A single turn carries every row of the set below to another of its rows. Some are shown first; where does it send the rows asked next?
zoga: [ 43.0  23.1  12.3   6.1  11.5  22.1  -7.8  28.2  10.6   8.0 -20.5  29.2
  -8.8  22.1  -8.6   0.7  18.9]
Zuf: [-12.8  13.4  41.3  -4.3  35.4  15.2  -3.1  -1.7  30.9  20.8  -2.3   1.5
 -18.7  26.4 -29.7   6.3   1.9]
Tapi: [ 13.7   4.1 -21.5 -20.5   4.2   8.5  -8.6 -24.3  39.1   5.5 -26.9  11.9
 -42.2   0.4  25.3  28.0   8.6]
Mapo: [ -5.0 -20.3  19.3   9.9  12.3 -26.3 -39.6  -8.1 -25.9 -22.3 -13.8  -0.8
   6.7   2.8 -17.8  -4.3   4.8]
disi: [ -1.7  35.7 -17.1 -12.4  -1.7  -5.1   8.6   2.2   0.5  20.6   4.8  -4.1
 -55.5  21.6 -12.4   0.9  21.5]
Tere: [ 19.7  15.4 -23.7  15.8  36.8  -1.0  32.7   5.4  24.1  -1.3  -6.9  11.6
  -9.0 -13.1  10.5  32.0  -5.8]
tenaz: [-11.8  -8.2   0.2 -21.3  -9.3 -16.1 -19.4 -20.2 -20.4 -47.5   7.0  20.1
 -16.7  27.2  -0.4  17.1 -22.7]
Bufe: [  8.8 -11.2  -2.2 -12.9 -17.7 -47.3  -6.9  -8.8 -14.5  -8.1  -2.0  14.4
   8.4 -27.0 -18.0   8.4   1.5]
zibom: [ -7.8  24.7 -14.0 -17.7   1.2  -1.0  15.9  -2.1  14.0  16.3   1.9 -17.8
 -53.1  20.7  -1.0 -12.4  17.0]
Lam: [ -0.9  16.8 -25.9 -16.3   3.2   1.8   5.3   5.4   2.8   9.6  -3.8 -27.0
 -46.5  31.1  -0.6  -7.2  18.9]
kap: [ 42.9  12.5   3.2  -1.4  30.0  19.8  -1.6  30.1  26.8   6.6 -14.2  20.5
 -24.5  19.3  -4.9   4.2  17.8]
sakif: [ 45.7   8.8  13.5   2.4  19.8  28.1  -0.4  27.8  17.9  -1.6 -12.4  21.8
   0.9  25.2   0.3   1.8  14.1]
kar: [-26.9   5.4  34.2 -13.4  34.2  14.5   8.4   1.8  28.5  31.3  -3.9  -2.7
 -17.3  18.7 -16.9  12.6  -2.6]
Bikip: [ -6.9  23.6  -9.0 -18.0  -4.0  -3.2  12.8  -1.1  10.4  18.5  11.0 -18.2
 -50.5  28.2  -5.5  -7.1  20.0]
ver: [ 43.8   2.7   9.0 -13.3  17.3  23.7 -14.6  29.8  20.6   4.6 -21.1   9.7
   0.4  23.4 -10.1   1.0  17.7]
fefep: [-14.6 -30.8  14.2  -5.5   0.3  -5.4   4.0  10.3 -31.4 -18.7  20.6  33.0
  10.8  12.1  21.4  12.6  -7.2]
ruk: [ -3.6 -28.0  17.3 -11.6   3.0  -7.3  -0.4   5.3 -34.4 -20.0  14.9  35.3
   5.6   7.1  32.0   8.3  -7.3]
bufi: [ -5.6 -12.8  16.3  19.1  18.8 -24.1 -27.1 -10.6 -34.4 -26.2 -14.6   2.7
   3.1  -2.8 -19.8  -1.7  -3.0]
gepus: [-22.6   0.2  32.9   1.8 -35.4 -29.8   9.6  -7.2  -9.4  -9.0 -11.6  10.6
   1.6   8.2   7.5 -11.6 -19.6]
rido: [  8.4 -17.1   7.4 -16.8  -9.7 -53.8  -7.8  -7.3  -4.1 -12.9   0.0  17.8
   7.7 -24.5 -14.1  16.4  -5.8]
mimud: [ -3.8 -19.3  26.9  14.1  21.2 -27.9 -34.1  -8.0 -29.1 -23.9 -21.1   2.4
  -4.1   4.6  -8.8  -2.8  -1.4]
vudo: [ 19.3  15.6 -12.6 -15.7   5.8   3.9  -8.1 -12.5  48.6  12.8 -24.7  11.1
 -50.2   5.2  11.5  23.4   8.8]
Gafad: [ 10.0   0.7 -10.1 -18.4   1.3   4.4  -7.9 -21.5  44.9  15.1 -35.1   5.5
 -26.9  -3.1  23.3  33.8   0.7]
Bitok: [-14.7 -12.1  -8.8 -13.5  -5.7 -14.9 -25.6 -19.4 -27.9 -44.7   7.3  13.7
 -10.2  24.0   1.2  14.7 -14.7]
musob: [-10.4 -32.4  20.7  -6.2  -4.3  -1.7   1.2  -0.4 -32.3 -12.5   9.5  41.4
   4.1   3.4  27.1  18.4  -4.8]
berez: [-22.7  -8.3   0.5 -14.9  -2.4 -11.3 -21.5 -27.6 -26.3 -39.7   9.1  20.9
 -15.3  19.7  -6.9  19.6 -21.1]
gebo: [ -5.2 -33.9  21.7  -7.4   2.3 -12.8   8.2  11.3 -34.0 -13.1  13.5  34.7
   2.0   8.2  27.8  12.3  -3.8]
Suni: [  9.7  15.8 -28.4   7.0  39.4   8.9  36.2  17.4  16.7  -3.4  -3.0   6.3
  -5.1   1.2   6.2  28.1 -17.2]
sel: [  0.0  29.3 -10.6  -6.4  15.6   7.9  11.8   8.6  19.1  14.1  -1.0  -8.4
 -59.8  29.0  -3.9  -5.8  12.1]
Tud: [ 11.1   2.2 -16.4 -19.5   2.7   4.2 -10.9 -29.2  34.8   8.6 -19.7   7.2
 -43.7   3.7  24.8  35.4  12.8]
Zodog: [-32.1  -8.0  27.5  -0.8 -34.2 -24.0   7.1  -6.1 -10.6  -2.4  -3.6  11.9
  10.7   5.0  10.7  -6.9 -14.3]
pifis: [ 39.6   8.8  13.5  -4.5  23.9  29.1   1.1  32.1  18.1   0.8 -12.7  22.8
  -4.6  21.7  -4.9  -7.5  16.0]
nuv: [ -4.5 -15.0  26.8   7.8  19.8 -28.8 -34.2  -9.4 -26.0 -23.7 -15.2   0.5
   6.2  -5.1 -13.1  -6.2  -5.5]
Duk: [  2.4 -17.1   5.9 -10.6 -16.8 -47.5 -11.8  -8.2  -1.2 -10.4  -4.2  15.3
  19.4 -24.6 -10.6  14.3  -4.8]
teke: [-20.1  26.0  38.6  -6.3  27.5  17.4  -3.7  -4.3  23.6  27.1  -5.2  18.5
 -27.6  21.1 -27.6  16.3   1.1]
tudoz: [ 15.2  19.4 -17.1   2.8  37.3   8.9  28.3  12.9  35.4   8.6  -3.3  20.4
 -29.5  -4.1   6.9  28.5  -6.8]
Zel: [-16.1  12.6  38.3 -11.6  36.3  17.5  -5.8  -0.5  30.1  23.2  -7.5   2.0
 -26.8  20.3 -23.9  -0.9   5.1]
bezo: [ 17.4  14.6 -22.0   7.2  42.8   4.0  30.2  10.9  28.0  -1.9  -9.6  17.5
  -9.5 -15.5   6.2  25.6  -9.4]
nabu: [ 11.3  26.8 -19.7  20.1  39.0   5.3  26.7   8.1   9.0   6.0  -7.9  25.3
 -17.6  -9.7   4.1  35.0  -5.0]
puro: [-17.3  -2.5  31.3  -0.4 -41.3 -18.0   4.5  -6.3 -15.9  -4.1 -10.3  18.5
   6.0   5.7   4.6 -13.8 -11.8]
Feg: [-11.1  -9.3   0.5 -22.7  -1.3 -18.3 -29.3 -25.7 -24.2 -43.1   6.4  14.8
 -14.2  18.8   3.1  12.0 -18.2]
Fid: [ -5.1  16.4  34.7  -1.0  33.6  17.4   1.8   8.3  40.7  29.5 -13.8  10.5
 -35.4  17.0 -12.3   6.0   4.7]
reb: [  3.6 -11.5   5.6 -16.6 -12.6 -50.6  -4.3  -9.8  -7.2 -10.1   0.7  13.3
  12.9 -29.2  -6.0   6.5  -9.6]
Gurek: [ 14.0  11.5 -12.3 -15.6  -0.1   5.7 -12.1 -22.6  27.0  20.5 -25.6  24.9
 -41.7  -3.4  20.3  38.9  16.1]
Meket: [-22.1  -1.3  32.7  -7.0 -32.1 -22.8   8.1  -3.2 -16.6  -7.3  -1.3  10.5
   5.0   6.4  12.4 -16.9 -17.7]

zoga moves to teke
kar moves to Lam
Duk moves to fefep
Where do these go?
berez moves to Bufe
kap moves to Fid
Tud moves to Tere
mimud moves to gepus
reb moves to ruk
Zel moves to zibom

A single turn carries every row of the set below to another of its rows. Some are shown first; where does it send the rows asked next?
fida: [ -3.0  26.2 -43.3 -13.9   1.3   4.9  -0.9  -3.4 -30.1  36.2  14.7  18.0
 -28.3  22.7 -22.1  34.8  28.6  34.8  11.9  -5.4  26.8   8.3  12.7  53.9
 -14.4  -9.0   2.8   0.5  18.3   9.2 -40.0  23.4   1.5]
baden: [-47.7  37.7 -48.0 -22.1 -30.5   3.9  37.1  -0.8 -12.6  23.2  23.4 -12.9
  -5.8   1.5  -8.3   0.0  45.2  55.4 -48.0 -23.7  -7.2  36.0 -19.1 -25.9
 -14.6 -20.6 -20.4  32.3   6.6 -14.5  -9.5  21.3   0.1]
Keke: [-13.4  13.5 -46.9  12.7  -4.3   5.8  18.4   0.9  -1.2   9.4  25.7   5.4
 -53.5  18.3  -6.4  15.8  72.9  24.6 -39.4 -35.9  -9.5  37.3  20.4   0.1
 -44.1 -46.7  34.3  -7.4  31.8   4.1  17.7  12.0   0.2]
Fatub: [-20.0   9.9 -17.4   4.5 -24.7 -17.5  39.0  -1.5  -8.4  41.7  20.2   7.5
   7.5  -1.5 -10.2  -9.5  23.6   4.5 -13.9  -7.1  -0.7  43.9 -19.3  29.2
 -70.0  33.4  18.4  34.4  32.8   3.0 -18.0  45.5  20.4]
moda: [-60.4 -12.5 -18.7  -6.3 -10.5  42.1 -12.9 -14.2 -20.9  12.7 -10.6  18.2
 -30.3  39.9  16.0  -5.9   2.5  31.6  -1.4 -10.8  19.2  52.4  11.7  -4.8
 -21.2  -2.0   5.3  16.8  25.1  -9.6 -20.5  18.1 -15.0]
Bepi: [-57.5  20.9 -13.5  11.6 -31.1 -17.7  23.7  22.6 -25.0  -2.2  25.7 -11.9
 -61.8 -21.9 -20.9   4.3  45.2  14.7 -28.1 -20.3 -14.6  10.2 -24.6 -17.7
 -22.4 -17.3  11.6  -4.0  30.2 -21.2   5.0  16.5  -9.2]
Taki: [-35.7   4.5 -50.5  10.1 -31.3  37.6  -6.9   8.4  -1.0  16.8  -7.5  -5.3
 -31.6 -45.0  -1.5   3.9  35.1  31.0 -45.9 -41.4 -11.5  11.5  11.9 -12.0
 -57.3  19.0  13.3   2.1  43.3  -2.8  -8.9  17.0  15.3]
tev: [-40.2  -6.8 -37.0   0.3 -39.2  51.3  -7.0  18.1 -29.8   3.2  22.0 -20.5
   1.2  -5.7 -22.1   9.5  40.3  12.3 -25.2 -37.7  26.4  22.6  -0.3  -7.3
 -14.7  -5.2 -23.0  22.0  46.9  27.9 -32.2  17.2 -17.2]
bigis: [-35.7  42.8 -45.3   8.0 -26.7  50.1  -6.5 -20.8  19.4  12.6  22.0 -12.0
   4.2  42.3  -7.1   4.0  34.6   6.1  -5.4   7.0  -8.6  37.6 -17.2   9.0
 -21.2 -18.3  -2.6  15.6   9.7  34.1 -15.0  29.2 -11.6]
kebap: [-10.4 -12.7   5.5 -12.0  -1.0  27.3  -9.7 -13.6 -10.3  34.6  35.6   9.3
 -33.1 -18.9 -26.4  -4.0  46.8  22.1 -31.2   2.4 -24.0  13.9   0.2  31.1
  -6.8  45.9  -1.6   9.1   0.1  24.0 -33.4   7.6   0.0]
nal: [-40.0  32.0 -23.5  -3.0   3.6 -27.3  14.9 -29.5 -15.7  26.3  20.5  15.8
 -18.1 -30.0 -34.6   4.5  17.2  44.5 -20.0   9.5  32.8   2.3  -9.9  11.8
 -25.7  12.7  14.6 -28.1  17.3  -8.0 -17.1  18.8  18.9]
Zer: [-41.7  -6.9 -36.3 -22.3   4.2  23.4  -9.6  -9.1 -47.3   6.8  21.4  -3.3
  16.3 -11.8 -28.6 -34.1  36.6   1.0 -43.1  -5.8  20.2  25.2   9.1  42.0
 -52.9 -11.8   2.4 -13.4  10.5   5.7 -22.5  33.0  15.6]
begon: [-12.2  13.5 -44.6 -11.6   1.3  49.4  -0.7 -27.6  -7.0  24.8  10.6 -21.7
 -37.0 -11.7 -16.9 -12.8  21.3   2.9 -37.2  -4.3  -3.5  15.0   1.1   8.1
 -40.8 -11.8  43.4  -1.7  -7.2 -38.8 -11.1  36.9 -14.9]
Zepu: [  5.3  26.3 -46.8  -3.6   1.1 -16.7  12.3  -6.2   9.8 -10.2  28.4  28.0
 -16.8  -6.0 -34.5  12.5  27.7  44.2 -30.9   9.2  -2.5   5.9 -30.8  28.4
 -55.0 -16.1  12.3 -14.1  30.4   9.4 -22.2  31.2  17.5]
Poma: [ -9.6  27.4 -20.8   8.8   3.3 -22.2  11.6   4.8  -5.0   4.3  18.4  24.8
 -53.8  17.9 -35.6  21.0  45.9  15.4 -30.2  19.6  33.5  26.3  -4.7  53.1
 -39.2   5.6 -18.1   0.5  47.4   4.4 -33.7  15.0   2.8]
Maban: [-30.8  -3.7 -10.7 -40.9 -16.7   9.1  14.0 -47.9 -14.5   4.2  15.0 -16.1
 -51.1  16.1  10.0  12.4  30.2 -13.7  13.8   4.2   8.9  48.2  -3.3  13.7
 -46.0   9.0   5.7 -10.7  48.7  -5.5  -0.8   9.6  -1.4]
lefa: [-39.2   0.7 -11.0  -0.8  -3.2  16.8  11.2   9.4 -25.5 -14.0 -10.0   9.0
 -52.2 -16.8   5.8 -12.9  37.1  26.3 -35.7  18.5 -18.2  38.1 -28.8 -24.8
 -32.8  29.2  18.4 -15.8  -5.2   0.2   3.5  23.0 -14.7]
zomas: [-58.3  15.4 -17.0 -37.2 -17.4  38.1  17.0  -1.8 -23.3   1.9  34.8  -0.4
 -35.2  20.5   3.5  11.0  28.6  36.4 -16.6 -43.3  36.2  36.2   2.1  17.8
  14.7 -16.1   8.0  12.1  14.3 -12.8   7.3  10.9  18.5]
Vebu: [-31.1  38.5   9.5 -11.8   1.5  17.7  12.8  12.4 -24.7   5.5   9.3   1.7
 -57.7  20.0  37.1  -0.4  37.7  11.6 -16.7  -1.8 -17.9  61.5   4.1  34.1
 -60.4   1.4   6.0  29.1  15.1  33.2 -20.4  35.5   0.9]
rego: [-23.1 -20.7 -26.3  11.5  14.8  15.7  20.9  -7.0  -5.1   4.3  32.2  -7.9
 -35.1  12.2   8.3 -17.9  31.7  13.1 -43.6  -0.1   4.5  47.3   2.0   1.2
 -57.4 -44.8  30.7  -9.8  22.4  18.4 -32.1  29.8 -40.8]
Feva: [-34.8  38.3 -14.0 -11.5 -19.4  -7.4   3.9  36.2 -14.6  40.9  35.2 -25.0
   3.4 -27.0   4.0   0.8  56.7   1.5 -29.3 -49.2   9.1  48.5  10.8 -13.3
 -19.9  19.4  19.8   2.9  22.2  14.0 -19.1  12.2  11.5]
Zot: [  0.9  10.5 -14.6 -38.9 -26.8  31.8  21.9   2.8 -11.2   6.7   9.9 -19.0
 -42.1   9.0   7.0  23.6  68.5  27.0 -32.2 -49.5   5.1  39.0   9.4   6.6
 -35.7  44.1 -11.1   2.2  41.0  20.9 -18.6  20.2  18.1]
Guf: [-26.4  -0.8 -26.2   4.8 -47.3  15.8  -3.8  -8.9   3.7  21.4 -15.2  22.0
 -37.5   8.3  -6.4 -11.5  25.3  -4.5  -7.1   1.4  -9.1  24.9  -9.0  18.3
 -23.8  -2.0  -2.2 -33.3  58.8   0.5 -47.3  28.7  36.7]
toreg: [-25.7  38.3   9.7  -8.5 -14.5   4.7   0.8  -8.3 -10.6  38.0   9.2 -21.7
  -0.4  17.3  23.3 -15.8  14.8  33.6 -38.6  -9.3  -3.4  46.6 -31.0 -23.5
 -19.4 -25.2   4.2   3.4 -16.6  12.3 -28.4  31.5  -8.4]
zema: [-42.0  16.0  -3.8   4.3  -9.8  20.9  13.8  -6.8  -7.4  21.0  18.0  -4.7
 -69.2   3.2  12.8  34.3  49.1  34.0 -43.1 -29.2   5.4  31.0  -0.2  39.2
 -31.0 -27.2 -23.8  45.9  32.8  30.8  11.7   9.9   4.8]
vofoz: [-60.9  13.8 -12.3 -20.8  17.2 -13.7 -26.0  13.8  12.5  34.6   7.6 -12.4
 -34.9  -7.7   5.7   1.8  40.7 -11.9 -26.4   8.3  -7.8  43.4 -22.7   7.6
   1.5  23.3 -12.9  10.8   3.3 -10.2  -5.2  19.2  -9.9]
Tokol: [ -9.6   3.9   0.6  12.2 -15.7   5.1   2.1  11.5  14.1   1.0  32.2 -15.8
 -23.1   0.4   0.7  -8.8  28.5   1.1 -66.8 -61.3  31.0  17.9   3.5   1.9
 -35.6 -12.8   5.0   2.4  58.8  25.0  -5.3  40.6   8.9]
gesis: [-19.5  23.2 -12.9  -6.0  -2.8 -11.9  20.0 -24.6  -0.7   1.2   7.4  11.8
 -30.6  -6.6 -14.3 -23.9  24.4 -14.6 -47.9 -13.9 -19.3  46.5  -3.5  19.8
 -37.9 -10.9 -11.5  27.8  20.9  34.3  14.5  71.7 -18.2]
mubo: [-10.2  45.7 -29.2  -2.7  -2.6  -8.5 -16.3  -8.9 -28.9  33.5  15.0  32.5
  -5.7 -22.4 -32.1   2.1  16.6  39.6 -12.8  11.3  23.1  29.6  -3.8  19.7
  -4.6  -7.6 -22.8  30.3  10.4   8.9 -18.5  13.4  22.7]
murol: [  8.0  11.7 -19.3   5.7  -0.2   7.8 -15.9  -1.1  -7.6  41.2  16.9  -0.3
   1.0  44.9   9.9   9.6  52.7  -4.4 -43.1  21.4  19.8  -7.5  -2.0  -8.3
 -20.2   2.9   0.2   1.7  28.3  25.5 -10.8  33.5  17.7]

Zepu moves to mubo
Fatub moves to kebap
Where do these go?
baden moves to zema
Vebu moves to lefa
Tokol moves to Feva
vofoz moves to Maban

